In the data rows, 500 means zero.
Here is a table of points, one per row:
(492 599 360 491 426 433 307 396 447 523 767 601 284 537 430 525 476 413 470 480 628 481 479 292 515 397 611 421 522 588 428 522 634 466 215 230 185 381 480 492 435 325 371 488 489 516 349 444 452 468 717 627 419 533 556 608 511 401 455 272 372 580 621 301)
(413 338 704 705 545 543 352 364 529 450 362 390 418 501 748 335 680 413 416 461 534 651 619 596 444 381 521 441 532 585 393 423 388 677 489 188 609 518 446 459 484 369 354 443 543 556 476 355 553 579 377 362 516 492 732 326 568 667 554 547 401 564 542 390)
(314 334 581 388 524 503 576 268 489 398 390 597 364 594 453 439 389 500 657 598 754 345 427 448 448 423 740 479 583 598 620 666 495 598 544 551 362 370 724 482 470 580 442 498 737 689 392 293 517 459 500 579 623 253 494 295 548 544 537 386 605 564 680 693)
(396 610 299 459 324 536 345 498 321 507 212 427 480 516 364 497 651 384 598 494 595 489 498 790 467 783 520 517 526 332 496 504 651 530 557 303 524 451 554 429 502 595 537 673 460 615 543 491 380 540 455 574 535 700 165 571 469 669 327 549 288 405 542 555)
(573 777 415 536 302 354 481 722 419 636 522 520 494 714 715 420 226 619 505 580 519 562 370 492 505 478 578 474 731 492 260 454 433 416 496 667 461 426 642 481 606 510 757 428 451 503 523 353 448 481 280 451 610 529 591 529 740 622 459 492 563 416 491 365)
(744 389 671 467 593 298 501 550 351 780 359 516 486 507 571 486 497 486 477 448 485 510 571 460 350 634 591 388 584 501 418 391 604 429 508 274 556 486 591 274 678 604 415 608 494 501 556 534 537 174 767 597 423 555 522 367 630 405 611 412 658 322 540 589)
(562 236 333 676 531 603 310 644 407 489 573 484 828 394 656 365 283 618 226 563 576 365 527 493 153 519 415 733 312 500 303 469 531 526 610 446 416 550 505 611 265 628 623 486 727 542 583 865 716 548 533 590 418 316 354 432 365 530 375 797 583 607 337 360)
(328 801 728 536 285 487 578 503 469 480 607 507 639 537 528 643 461 461 296 525 391 455 469 337 329 600 761 465 353 570 690 508 391 560 787 640 607 530 435 480 671 632 143 535 346 401 599 595 316 523 424 520 516 638 405 509 546 422 589 560 420 717 366 475)
(593 755 225 610 529 394 778 373 481 602 636 538 533 428 453 394 959 358 614 408 665 444 669 702 280 237 369 716 646 305 508 280 294 508 509 721 638 677 446 478 421 510 502 323 459 510 359 447 346 443 520 646 515 213 514 463 378 430 494 390 564 412 303 552)
(478 658 575 229 468 627 463 594 550 496 549 463 442 558 364 515 550 573 378 498 417 454 414 670 564 477 334 479 484 690 469 512 563 619 331 394 590 564 522 429 451 686 402 397 559 428 370 230 759 672 613 506 659 787 469 406 365 509 395 632 743 494 416 400)
(480 564 604 466 554 545 596 294 503 345 461 569 636 470 648 316 401 562 580 408 476 480 367 283 660 797 395 385 534 267 568 545 409 549 235 386 426 576 519 502 627 384 595 686 550 234 417 575 543 636 507 546 514 524 536 624 643 629 635 504 461 615 288 669)
(684 384 510 434 507 549 456 394 544 383 389 356 524 503 506 603 608 553 377 698 601 435 296 396 520 435 351 496 453 695 554 564 408 468 796 399 480 637 251 498 493 517 710 533 459 374 508 437 274 706 652 596 530 519 678 582 646 416 402 300 548 447 522 566)
(553 462 626 523 540 468 551 661 521 602 367 418 483 628 238 369 479 745 420 271 386 631 214 531 597 459 577 316 316 465 616 529 557 317 487 701 562 482 359 267 427 318 351 487 621 417 570 459 379 674 514 638 489 347 466 528 297 544 678 563 395 488 514 338)
(430 508 571 389 659 531 538 453 339 411 485 478 523 486 457 629 388 739 685 749 568 471 705 599 803 505 676 658 540 558 571 336 477 615 486 512 541 394 426 673 622 273 342 357 512 375 688 507 488 459 606 576 448 473 617 680 436 626 501 552 537 361 613 564)
(568 468 615 448 327 544 452 512 554 570 503 506 309 526 532 619 548 276 531 604 460 567 445 430 884 379 265 394 294 389 427 501 542 506 667 679 433 445 607 501 607 476 470 468 424 479 615 561 651 423 677 486 560 386 527 344 500 486 377 817 368 516 253 500)
(491 440 365 510 570 665 627 490 644 637 254 376 282 526 511 465 309 470 632 495 284 679 696 149 433 612 350 425 520 518 500 498 458 468 575 526 557 601 561 607 353 647 276 652 225 593 465 415 523 612 469 482 402 579 418 706 338 465 489 529 594 326 460 406)
(493 300 689 420 186 462 491 310 455 503 702 711 493 272 385 543 382 531 543 306 596 465 727 527 459 307 532 398 404 533 663 611 492 524 493 632 542 617 647 480 276 280 885 532 431 248 697 433 553 246 163 240 464 739 371 671 472 517 417 354 678 326 705 467)
(565 573 542 350 596 261 464 496 530 606 571 446 422 386 390 554 390 429 588 584 383 344 519 526 404 488 406 384 520 546 577 492 571 458 256 402 597 390 468 746 626 487 610 627 464 709 514 616 407 560 094 593 609 469 735 346 437 424 585 723 432 662 620 619)
(495 646 318 628 761 429 538 641 678 164 832 576 405 324 358 446 552 272 418 488 479 520 688 652 619 628 442 598 660 459 429 467 333 349 716 725 745 578 557 257 517 679 652 515 649 571 461 518 767 484 419 675 236 444 577 573 389 380 499 331 378 565 579 519)
(529 379 489 650 465 640 425 462 622 481 380 624 479 594 691 582 593 455 473 332 451 331 452 498 645 902 566 681 370 409 700 614 641 382 445 723 363 481 265 557 442 452 397 305 467 641 486 329 441 341 417 489 499 602 628 534 516 400 487 555 602 456 535 592)
(243 357 602 562 654 458 616 657 514 467 413 536 757 564 303 846 714 407 473 473 439 552 470 283 529 406 471 544 648 460 454 410 553 441 386 474 438 406 647 623 530 416 791 433 573 642 533 438 511 535 600 420 540 630 468 478 649 433 635 445 422 498 459 301)
(555 480 430 614 484 698 607 917 610 427 485 528 732 390 748 458 370 657 522 574 322 378 464 760 408 236 424 610 375 475 493 683 518 575 245 388 493 485 348 510 521 702 543 549 278 643 467 890 538 540 739 146 382 152 237 368 439 534 475 188 355 451 567 627)
(523 440 248 411 669 474 448 300 525 541 681 332 487 545 451 452 594 579 619 463 492 892 414 587 486 416 605 498 594 565 361 519 558 519 669 538 375 459 500 664 479 429 331 481 583 310 329 715 400 395 458 160 593 619 439 563 618 448 523 602 537 708 548 652)
There is one direction along which these points spread out most. Take the direction at right angles to it along which they spread out most. Then take the direction at right angles to both along which they spread out most. Go by this last direction. How many in every 100 of the points above lie lower along it than each point below? Round to a whole number. More than half of the points above lie lower than the first one.
(493 300 689 420 186 462 491 310 455 503 702 711 493 272 385 543 382 531 543 306 596 465 727 527 459 307 532 398 404 533 663 611 492 524 493 632 542 617 647 480 276 280 885 532 431 248 697 433 553 246 163 240 464 739 371 671 472 517 417 354 678 326 705 467) 96
(565 573 542 350 596 261 464 496 530 606 571 446 422 386 390 554 390 429 588 584 383 344 519 526 404 488 406 384 520 546 577 492 571 458 256 402 597 390 468 746 626 487 610 627 464 709 514 616 407 560 094 593 609 469 735 346 437 424 585 723 432 662 620 619) 65
(480 564 604 466 554 545 596 294 503 345 461 569 636 470 648 316 401 562 580 408 476 480 367 283 660 797 395 385 534 267 568 545 409 549 235 386 426 576 519 502 627 384 595 686 550 234 417 575 543 636 507 546 514 524 536 624 643 629 635 504 461 615 288 669) 43
(491 440 365 510 570 665 627 490 644 637 254 376 282 526 511 465 309 470 632 495 284 679 696 149 433 612 350 425 520 518 500 498 458 468 575 526 557 601 561 607 353 647 276 652 225 593 465 415 523 612 469 482 402 579 418 706 338 465 489 529 594 326 460 406) 13
(478 658 575 229 468 627 463 594 550 496 549 463 442 558 364 515 550 573 378 498 417 454 414 670 564 477 334 479 484 690 469 512 563 619 331 394 590 564 522 429 451 686 402 397 559 428 370 230 759 672 613 506 659 787 469 406 365 509 395 632 743 494 416 400) 26
(396 610 299 459 324 536 345 498 321 507 212 427 480 516 364 497 651 384 598 494 595 489 498 790 467 783 520 517 526 332 496 504 651 530 557 303 524 451 554 429 502 595 537 673 460 615 543 491 380 540 455 574 535 700 165 571 469 669 327 549 288 405 542 555) 35
(492 599 360 491 426 433 307 396 447 523 767 601 284 537 430 525 476 413 470 480 628 481 479 292 515 397 611 421 522 588 428 522 634 466 215 230 185 381 480 492 435 325 371 488 489 516 349 444 452 468 717 627 419 533 556 608 511 401 455 272 372 580 621 301) 74
(744 389 671 467 593 298 501 550 351 780 359 516 486 507 571 486 497 486 477 448 485 510 571 460 350 634 591 388 584 501 418 391 604 429 508 274 556 486 591 274 678 604 415 608 494 501 556 534 537 174 767 597 423 555 522 367 630 405 611 412 658 322 540 589) 52
(495 646 318 628 761 429 538 641 678 164 832 576 405 324 358 446 552 272 418 488 479 520 688 652 619 628 442 598 660 459 429 467 333 349 716 725 745 578 557 257 517 679 652 515 649 571 461 518 767 484 419 675 236 444 577 573 389 380 499 331 378 565 579 519) 22
